rotation steps, each row followed by its count of steps
The counts run from 0 to 790.
[104 149 120 138 111 104  84 117 101 144 155 155 130 124  47 155 117 128
 117 120 130 128 124 147 111 156 130 123 164 131 146 142 133 169  85  94
 152 132 134 123 128 128 142 109 104 134 121 122 113 147 105 134 104 115
 165 116 161  73 131 120 150 137 135 124 131 173 116 103 108 124 146 118
 129 132 182 181] : 563
[119 107 149 131 134 140 152 126 120 100 118 111 118 155 125 108 158 153
 133 130  89 130 160 143 163 105  75 118 153 148 155 184 108 158 120 105
 115 136 134 111 146 164 130 134 132 144 112 137 182 157 120 124 111 121
 174 113 170 101 121 134 135 146 165 154 104 116 119 146 108 145 149 120
 127 139 158 178] : 413
[161 124  89 117 142 132 171 124 111 109 144 114 130 111 111  87 148 169
 127 123 132 127 141 150 138 164  99 121 149 139 110 103 110  97 106 111
 151 130 165  97 118 117 126 128 161 155 147 157 113 176 133 128  69 161
 139 147 145 101 100 128 168 149 157  93 145 145  92 112 120 123 143 143
 121 106 167 176] : 421
[140 107 139 148 111 125 118 118 131 109 167 142 122  89  95 116 140 149
 115 138 134 146 119 124 132 150 128 100 139 106 153 121 108 147 161  96
 173 115 151 135 113 118 123 108 157 178 131 138  94 159 127 111  73 181
 145 121 180 142  91 124 162  97 102 132 152 146 129 118 104 112 151 134
 155 103 152 167] : 749
[ 95 146 125 110 132 145 101 102 120 162 123 188 131 122 100 103 111 120
 104 129 118  98 112 133 129 133 100 127 162 111 125 141 124 181 127  99
 154 127  99 110  98 165 108 136  87  89 133 140 167 152 107 123 169 115
 172 153  90  98 120  92 107 128 123 136 131 164  94 104  92 118 131 127
 155 106 162 168] : 35
[153 132 114 123 152 169 141 104 112  56 156  84 128 106 159 103 171 159
 130 129 126 124 154 126 161 159 101 131 115 131 145 131 115 121 104 112
 129 119 160  96 137 120 118 141 141 163 162 111 110 165 134 131  91 163
 148 141 147 108  91 128 163 138 177  99 141 126 103 122 136 132 146 104
 119 100 160 185] : 210
[ 76 109 145 109 124 149 127  95  92 116 145 159 147 111 127 125 122 181
  99 118  93  87 141 146 168 175 124 113 149 106 151 155 105 163 134  96
 157 105 147 127 113 162 125 152 109 162 103 143 145 133 120 107 151 156
 136 107  98 104 119 126 144 121 125 137 130 138 110 121 105 157 149 138
 137 111 178 167] : 360
[136 158 131 149  86 120 121 142 154 107 116 126 115 123 163 106 133 105
 110 122 107  69 144 137 103 133  87 117 134 171 146 155 128 105 106  98
  96 119  87 101 128 149 149 144  95  70 166  90 159 111 113 186 123 127
 147 157 114 110 139 136 118 149 122 127 112 108 121 120 107 125  87 102
 139 155 151 138] : 576
[163 135 106 156  86  96 144 147 163 141 147 113 114 118 116  97 144 144
 116 143 120 116 152 156 114 125  62 107 136 159 164 140  98 107 157  87
 115 140 124 143 154 121 146 104 178 123 154  95 122 171 116 149  82 129
 165 103 201 115 121 129 138 121 146 118 130 119 117 150 120  91 107 150
 142 133 151 169] : 695
[148 136  99 130  98 112 139 140 116 117 193 125 136 107 122 147 114 143
 131 113 151 115 130 112  97 181 120  81 128 137 156  88 110 125 104  95
 145 106 134 128 133 125 163 118 147 151 167 122 100 153 133 129  78 138
 131 144 179 128 119 137 175 123 125 125 146 131 138 114 128  92 116 142
 151 129 163 150] : 50
[170 145 109 135  99 110 153 135 179 110 130  71 120 104 183 130 104 119
 165 136 107  70 120 147 112 143  53  99 113 187 118 148 111  96 130 100
 102 151 121 131 131 143 130 144 145 116 152 105 140 153 122 145 117 118
 143 112 145 113 122 118 128 156 149 144 134 116 144 168 128 114  98 146
 147 132 141 152] : 251
[143 168 130 163  93  75  97 161 151 120 134 104 117 121 134 148 132  84
 130 146 113  96 149 141  94 103  81 132 135 157 147 183 115 109 130 108
 100 157  92 124 140 139 121 121 143  75 142  87 139 159 119 161 121 105
 139 114 164 101 118 138 128 160 147 137 111 121 142 159 128 120  81 111
 106 143 133 150] : 322
[139 141 129 128 149 150  94 116  94  93 145 105 128 136  97 121 193 128
 124 111 120 146 160 128 130 145 120 180 162 134 168 161 134 128 116 114
 120 114 131  94 171 126 106 137 120 159 154 113 102 156 110 138 119 111
 111 113 153 116 105 136 159 149 172 105 121 122 140 124 143 166 135 107
  92 135 162 176] : 139
[115 108 164 150 127 134  84 119  87  79 139 132 113 100  78 128 140  96
 149 113 118 155  97 116 128 151 166 123 129 109 134 135 145 140 110  90
 157 114 130  95 131 127 134 124  99 159 128 122 120 132 126 120  95 144
 144 113 145 122  90 138 153 115 119 108 112 139 138 106 126 170 167  81
 100 106 147 161] : 213
[ 94 114 135 155  91 137 160  79 141 110 114 140 131 126  58 146 109 123
 137 103  73 130 110 141 123 153 107  79 153 152 108 120 125 127 101  93
 156 123 149 146 107 146 162 168  93 155 120 142 141 114 107 150 103 133
 140 134 101 115 127 124 176 110  94 129 136 136 131 127  90 147 139 151
 158 150 173 163] : 497
[150 118 119 103 146 147 109 173 109 109 141 143 128 109 176  93 153 127
 137 121 143 121 133 111 126 108 116 111 127 124 170 153 145 143 140  85
 131 121  84  83 126 172 121  98 107  87 142 120 138 170 118 134 124 123
 155 171 153 146 136 143 126 133 150 125 104 128 117 117 110  98  89 113
 119 109 120 167] : 344
[190 114 119 136 133 151 138 104 137 125 157  77  98 127 103 100 166 129
 170 102 115 134 162 116 119 139  81 116 128 177 146 118 117 130 120  71
 103 139 131 109 162 137 141 141 133 148 180  94 113 148  99 127  97 124
 163 158 124 133 138 109 117 121 164 106 126 106 135 139 133  97 117 144
 139 111 175 164] : 115
[168 136 125 144  76  95 112 146 162 136 143 113 106 101 129 115 126 118
 114 137 156 119  95 140  89 157 139 108 125 144 127 110 113 135 131  48
 116 118 121 126 107 105 131 122 141 113 165 114 123 158  98 154 102 136
 152 134 186 129 109 114 122 141 129 129 147 126 156 123 125  87 113 128
 156 106 124 166] : 768
[103 125 121 122 125 130 125 105 137 157 106 144 136 134  95 117 124  94
 141 116  92  88 127 147 110 123  88 113 146 157 129 151 122 131 133  93
 124 140 114 113 109 177 114 162  76 117 126 139 183 137 113 133 159 112
 128 138  64 106 158  99 138 146 137  96 120 114 128 146 118 162  78 144
 122 119 158 153] : 108
[149 160  99 136  78 128 121 122 151 113 155 140 125 122  98 150 128 136
 125 130 144 113 119 113 129 140 102 104 141 114 128 133 122 139 103 104
 172 105 111 109 114 119 159 117 118 152 170  99 106 163  95 153  95 120
 152 174 136 132 102 114 163 132 100 138 161 160  94  90  85  79 113 124
 176 152 153 125] : 123
[110 142 115 121  86 113 121 149 149  94 119 148 141 127 154 153  82  96
 151 129 128 108  71 122 118 140 119  85 135 114 107 142 141 127 106 100
 184 100  98 128  83 139 128 114  86 101 141 116 143 133 110 168 110 115
 132 169  98 134 111 112 155 159  80 140 137 148 120 117  96 112  87 133
 160 174 130 130] : 196
[114  92 141 134 113 135 117 150 140 128 127 186 170 103 127 113 131 126
  95 131 126 111 103 170 139 128 136 106 152  88 160 155 120 132 159  69
 161 115 113 128  99 152 130 115 114 125 142 122 140 151 117 142 126 138
  98 158 105 156 132 141 143  98  87 117 133 137 125 107  70 131  70 133
 148 145 134 128] : 291
[179 130 122 144 132 152 126 107 138  62 131  76 118 112 132  96 151 105
 133 117 129 146 111 116 139 143 119 150 107 133 105 134 123  72 143 116
 151 126 158 100 126 113 123 148 137 170 196  97  94 160 123 136  90 176
 124 146 103 138  72 106 161 138 147  89 133 129 139 140 139 120 117 116
 131  99 168 162] : 72
[169 128 111 135 104 133 165 150 135 123 153 110 120 113 190  88 122 163
 130 134 132  94 126 149 107 167  85  95 122 167 150 109  99 127 130  85
  85 126 130 118 119 145 122 137 135 112 140 127 144 152 114 140 131 143
 170 154 159 115 127 128 133 149 162 132 139 112 121 138 122  85  97 148
 162 109 149 173] : 113
[ 89  87 144 114 156 146 123 143 126 111 128 121 154 117 142 104 141 144
 161 118  86 127 138 159 140 130 101 127 132 124 179 172 100 120 197 114
 154 140 123 131 132 180  85 157 127 159 103 138 153 162 145 111 143 124
 114  75 117 146 114 137 155 118 125 139 110 100 147 165 126 172 110 151
 103 108 150 166] : 85
[138  99 109 139 131 139 177 121 136 132 127  99 139 120 149 115 129 163
 132 119  95  95 154 159 136 147  85  85 137 182 151 128 102 116 139  89
 123 141 152 139 129 156 115 160 144 140 126 145 161 156 126 134 125 134
 160 129 122 108 140 143 134 140 172 124 131 113 125 166 123 134  97 172
 135 111 164 182] : 41
[117 158 118 135  88 125  96 118 139 113 125 169 147 141 100 143 111  86
 128 110 130 127  99 122 108 123 113 123 143 108 124 145 137 132  94 107
 175 102  95 117 107 147 143 112  94 118 171 101 132 146  94 159  89 107
 136 176 110 129 111 109 161 146  88 138 142 157 106 102  77 124  83  95
 150 174 141 116] : 195
[112 122 153 147 118 147 151  74 139  93 105 130 130 126  65 115 127 118
 107 114  93 137  99 156 146 148 141 123 149 118 104 138 110 138 125  92
 152 119 162 134  91 113 128 151 132 176 145 139 153 125  98 117 137 154
 124 120 110 108  94  84 150 108 100 116 159 143 119 137 107 157 161 133
 155  99 180 195] : 751
[107 109 122  91 150 172 144  83 138  95 131 124 126 122 131 124 109 126
 187 116  92 124 120  93 167 103  70 106 107 129 107 132 128 125 138 123
 178 118 117 114 110 172 109 146 101 150 128 127 138 172 123 116 113 143
 138 152  72 155 105  94 135 130 126 138 145 159  94 134 107 117 150 144
 139 122 164 129] : 337
[137 154 135 146  91 124 109 136 123  69 148 113 121 107 133 128 120 106
 141 133 118 132 100 108 148 144 106  96 124 110  84 121 136 108  88 115
 177 108 125  97 105 131 147 119 127 116 161 112 107 150 130 157  75 143
 147 161 122 122  72 120 157 142  93 116 140 161  97  94  92 108 137  97
 149 152 153 129] : 726
[144 125 157 174 116  98 113 167 122  95 117 117 131 103 119 112 134  84
  99 128 113 131  97 153  87 138 142 131 152 125 127 147 144 114 108  77
 131 132 121 103 109 110 143 122 110  92 133 126 139 113 147 141 106 157
 118 125 162 109 109 155 143 151 105  96  99 113 150 132 130 166 115  92
 102 105 136 173] : 744
[164 134 132 120 121 141 129 168 162 108 109 129 131 114 199  62 145 142
 121 143 126 110 121 160 135 112  94 131 109 112 137 173  98 108 184  93
 131 130 123 113  93 141  82 134 141 119 138 113 157 163 114 144 135 152
 136 151 129 138 110 120 111 150 145 123 124 123 110 151  96 112  74 134
 142 107 117 163] : 17
[201 128 118 150 100 149 118 143 146 115 156 101 115 108 122  95 166 117
 108 135 137 121 147 135 106 143 104 135 140 145 147 119 111  95 145  75
 120 113 131 104 166 137 153 115 153 140 188  86 102 150 114 159  96 146
 147 150 151 135 124 122 144 111 121  91 147  99 140 116 125  92  92 124
 146 133 159 152] : 441
[151 132 107 163 104  89  97 148 140 154 134 128 140 131  57 118 150  68
 128 114 130 148 118 143  63 113 133 138 155 157 127 121 146 119 130  61
 134 155 112 105 131 137 130 114 123 113 170 114 138 149 107 143  95 115
 134 145 158 123 138 123 124 133 131 107 126 134 144 114 133 119  84 120
 113 126 140 167] : 628
[127 127 118 148 131 115 106 133 110 129 144 129 137 134  35 125 152  87
 146 104 113 134 123 164  65 135 128 128 149 154 135 128 137  95  96  87
 135 152 124 106 128 141 146 136  98 122 139 133 134 149 161 138  83 103
 124 116 152 108 155 147 152 149 157  96 106 120 133 141 135 168 107 107
  80 122 161 188] : 489
[127 138 104 130 122 107 114 109 129 129 164 104 126 117  61 154 111 116
 174  99 128 135 108 128  96 174 120 108 121 153 140 100 124 120 124 115
 153 139 150 140 120 139 113 145 129 172 151 139 107 149 142 114 100 115
 117  96 123 131 107 113 170 129 123 122 155 151 156 155 164 141 122 159
 127 110 173 152] : 772
